In the rows, 128 means zero.
Each named move below is a turn or a mirror, shown by a few rows before and after it. Which moves, in which order, take the first row of each later pair to the second? The first pair is answered.
z_661:
[123 175 121 105 139 109 111 109 137 132 126 133 109 120 139 115 154 122]  ->  [143 122 118 153 133 124 104 104 143 119 117 144 118 147 100 125 100 105]
[135 147 101 159 124 153 121 107 118 140 133 137 141 120 124 107 162 115]  ->  [137 138 102 164 126 157 121 108 119 138 132 140 143 123 121 107 155 114]
[131 169 106 136 134 145 152  68 161 142 162 115 209 124 140 160 153 135]  ->  [136 141 107 157 134 154 148  67 164 134 156 123 214 139 120 162 126 126]
[143 115 121 136 121 111 136  97 124  83 134 116 171 131 147 107 120 130]  ->  [141 128 120 127 123 105 137  99 122  83 136 114 168 122 160 105 134 135]
z_562:
[105 173 134  86 163 107 119 127 109  93 128 109 129 175 118 159  95 108]  ->  [107 163 134  91 165 104 118 124 108  90 128 110 126 177 117 157  88 106]
[169 164 112 118 168 113 133  78 153  92 124 116 130 208 134 161  83 146]  ->  [162 186 112  99 171 116 139  78 160 103 131 104 135 193 141 163 109 154]
[185  95 101 137 101 142 138 129 152 131  98 137 119 141 123 121  73 147]  ->  [166 162 102  90 110 138 152 133 162 167 109 111 131 108 149 129 140 164]
[109 155 162 122  91 125 157 119 137 159 155 132  95 105 168 122 128 125]  ->  [123 110 162 152  84 125 146 116 130 139 152 147  86 126 151 119  87 110]
z_958:
[117 170 129  86 135 139 139 131 144 172 136  97 148  95 118 145 177 135]  ->  [ 98 160 135  85 117 122 131 145 120 162 137 114 124  79 141 116 185 131]
[151 105 125  79 155  89 101 152 103 111 102 124  44 172 186 109  94 125]  ->  [180 126 114  84 186 119 116 123 149 136 101  98  87 207 137 167  82 135]
[114 108 155 156  83  90  82 164 108 173 148 140 126  92  94  60 144 139]  ->  [132 111 166 158 105 123  82 171 142 193 138 132 123 133  48 110 115 141]
[ 82 141 118 128 116 144 137 104 113 148 142 101 103 115 106 176 152 108]  ->  [ 76 138 116 126 108 137 136 103 104 144 141 106 101 106 116 162 160 105]
Now pairs of rows:
(2 to 4 moves a pair)
[116 184 172 132 147 116 147 113 120 151 172 114 114 103 120 125 131 133]  ->  [123 133 170 172 132 108 135 102  96 114 169 138 111 113 118 103  90 120] -> z_562 then z_958 then z_958 then z_958
[115 189 107  92 136 140 139  77 185 122 150  77 165 138 170 167 162 147]  ->  [116  69 116 155  92 120  96  97 126  50 137 138 103 151 174 104  71 116] -> z_562 then z_958 then z_958
[134  88 141 164 132 157 141 131 146 134 119 154 142 114 103 155 104 103]  ->  [141  89 136 165 137 153 141 110 145 112 121 151 152 128 112 153  95 109] -> z_661 then z_562 then z_958
[127 131 133 143 147 137 141  98 149 124 118 115 142 160 111 145  83 134]  ->  [103 158 130 125 134 121 153  92 141 141 132 109 163 110 145 126 148 136] -> z_562 then z_958 then z_661 then z_562
[131 122 164  91 127 136 129 158 106  89  77 103 111 126 123 135  95 144]  ->  [137 117 164 101 130 150 133 155 122 101  75  97 129 126  99 155  88 145] -> z_562 then z_661 then z_562 then z_661
[116 112 116 141 109 119 128 110  97 104 136 126 153 106 160  91 139 122]  ->  [115 135 115 129 116 129 138 109 110 130 140 111 165  94 153 108 161 123] -> z_661 then z_562 then z_661 then z_562
[147 101 127 185 133 155 106 113 137 114 104 105 182 152 102 160  86 109]  ->  [133 115 113 180 117 133 114  87 123 108 124 100 213 110 144 132 135 109] -> z_958 then z_562 then z_661
[ 86 204 114  84 145 116 125 186 127 143 133  80 130  82 141 106 129 115]  ->  [120 123 114 147 142 136 102 175 132 109 113 103 123 146  83 123  26  93] -> z_958 then z_958 then z_562
[119 145 119 122  65 111 151 138 126 112 134 136 146 118 131  74 139 136]  ->  [129 178 130  98  91 138 159 156 159 144 124 116 133 145  99 118 132 146] -> z_958 then z_958 then z_661
[138 110 129 153 122 140 132 127 128 140 130 130 137 142  98 134 110 117]  ->  [120 154 132 110 122 112 129 130 112 135 137 129 111 122 147 107 149 133] -> z_661 then z_562 then z_661
[159  52 138 210 135 182 100 142 138 181 110 139 194  68 103 165 133 113]  ->  [132  40 143 196 108 145  84 163  91 144 112 164 148  40 157 103 142 110] -> z_958 then z_958 then z_661 then z_562
[141 125  83 159  88 116 159  56 116 113 140 133 181 139 167 103 149 155]  ->  [154  67 113 184  92 152 138 118 121 131 113 151 120 182  97 129  78 135] -> z_958 then z_562 then z_661 then z_958
[161 129 109 134 149 122 109  71 147 103 106 147 136 185 148 127 106 126]  ->  [141 168 124  90 152 108 106 104 136 120 105 144  97 167 180 117 140 136] -> z_958 then z_958 then z_958 then z_661
[111 101 147 122 101 124 110 153 120 122 122 167 115 114 133 111 141 126]  ->  [117 134 130 121 114 122 128 116 136 127 137 146 169 104 143 123 174 138] -> z_562 then z_958 then z_958 then z_958
[128 211 134  72 163 129 146 129 153 164 128 105 125 134 152 150 181 147]  ->  [134 168 151  79 155 129 114 174 135 133  99 132  46 178 136 140 110 137] -> z_958 then z_562 then z_661 then z_958
[142 106 128 150 132 146 121 145 141 139 116 147 113 137  94 128 102 132]  ->  [130 165 125 108 142 132 137 137 149 153 129 125 121 118 125 128 156 151] -> z_661 then z_958 then z_958
[144 142 129 122 149 137 124 142 144 131 120 124 111 154 110 154  93 125]  ->  [149 123 118 142 142 122 123 116 136 103 125 130 125 156 123 139  84 123] -> z_661 then z_958 then z_562
[108 145 119 134 133 138 134 129 138 151 128 128 143 108 106 141 158 127]  ->  [106 107 123 145 117 123 116 135 111 119 124 152 116 111 120 109 129 117] -> z_958 then z_562 then z_661 then z_562
[121 150 116  83 148 135 123 141 136 139 159 126 141  93 114 117 160 139]  ->  [127 152 112  84 147 124 121 122 133 125 160 126 147 100 127 111 156 138] -> z_562 then z_958 then z_661
[108 147 143 103 129 126 118 172 113 142 127 126  89 102 148 119 180 144]  ->  [135 158 121 127 150 148 139 117 151 153 133 104 164 117 112 165 178 151] -> z_958 then z_661 then z_562 then z_958
[145 190 109 101 166 121 133 104 148 129 128 111 120 171 152 138 155 140]  ->  [161 111 107 168 152 145 128 103 152 124 123 129 142 182  94 150 103 117] -> z_958 then z_661 then z_562 then z_661
[101 109 150 125 131 131 155 145 136 131  99 136 105 131 116 121 105 100]  ->  [105 139 139 114 143 139 170 119 155 142 107 111 142 131 114 138 128 113] -> z_958 then z_562 then z_661
[166 139 110 138 153 123 133  86 169  89 114 114 148 204  98 171  69 141]  ->  [155  90 111 163 125 106 116 101 134  57 117 145 127 189 113 128  48 124] -> z_661 then z_958 then z_661
[133 145 118 116 131 123 142 103 122 117 143 128 149 113 156 108 149 130]  ->  [126 138 125 105 125 115 132 130 112 115 138 138 108 118 162  98 134 131] -> z_562 then z_958 then z_661
[166 173 111 113 122 111 140 119 124 122 136 133 140 134 172 129 149 151]  ->  [182 118 107 167 118 128 141 105 124 109 132 146 161 143 138 133 112 132] -> z_661 then z_958 then z_562 then z_661
[108 102 119 109 120 134 117 140 111 144 134 123 125  91 152 100 147 123]  ->  [111 127 123  90 129 144 122 142 126 159 132 114 122  97 143 119 158 129] -> z_661 then z_958 then z_661
[ 92  94 139 123  98 120 139 178  86 157 138 141 101  77 140  97 182 129]  ->  [130  79 151 140 127 163 138 186 126 174 115 138  91 141  68 160 115 126] -> z_562 then z_661 then z_958
[113 111 141 123 137 158 129 153 138 174 141 115 137  92  99 146 163 126]  ->  [122  64 141 152 120 148 111 156 116 131 132 139 111 119 102 124 112 114] -> z_562 then z_661 then z_562
[130 100 121 152 133 143 129 132 175 200  91 106 175 100 107 175 161 101]  ->  [133  65 105 181 115 119 123  95 153 155 101 122 194  95 129 141 148  95] -> z_661 then z_562 then z_958
[135 115  74 153 106 117 157  45 150 103 161 104 231 104 147 129 178 123]  ->  [124 131  79 130  97  90 148  50 125  78 160 113 200  97 190  97 191 129] -> z_562 then z_661 then z_562 then z_661
[ 79 125  86 136 100 139 156 148  92  98 131 126 107  63 123 104 144 120]  ->  [109 104  69 170 114 151 165 106 118  90 135 119 154  95  94 129 113 119] -> z_958 then z_958 then z_958 then z_562
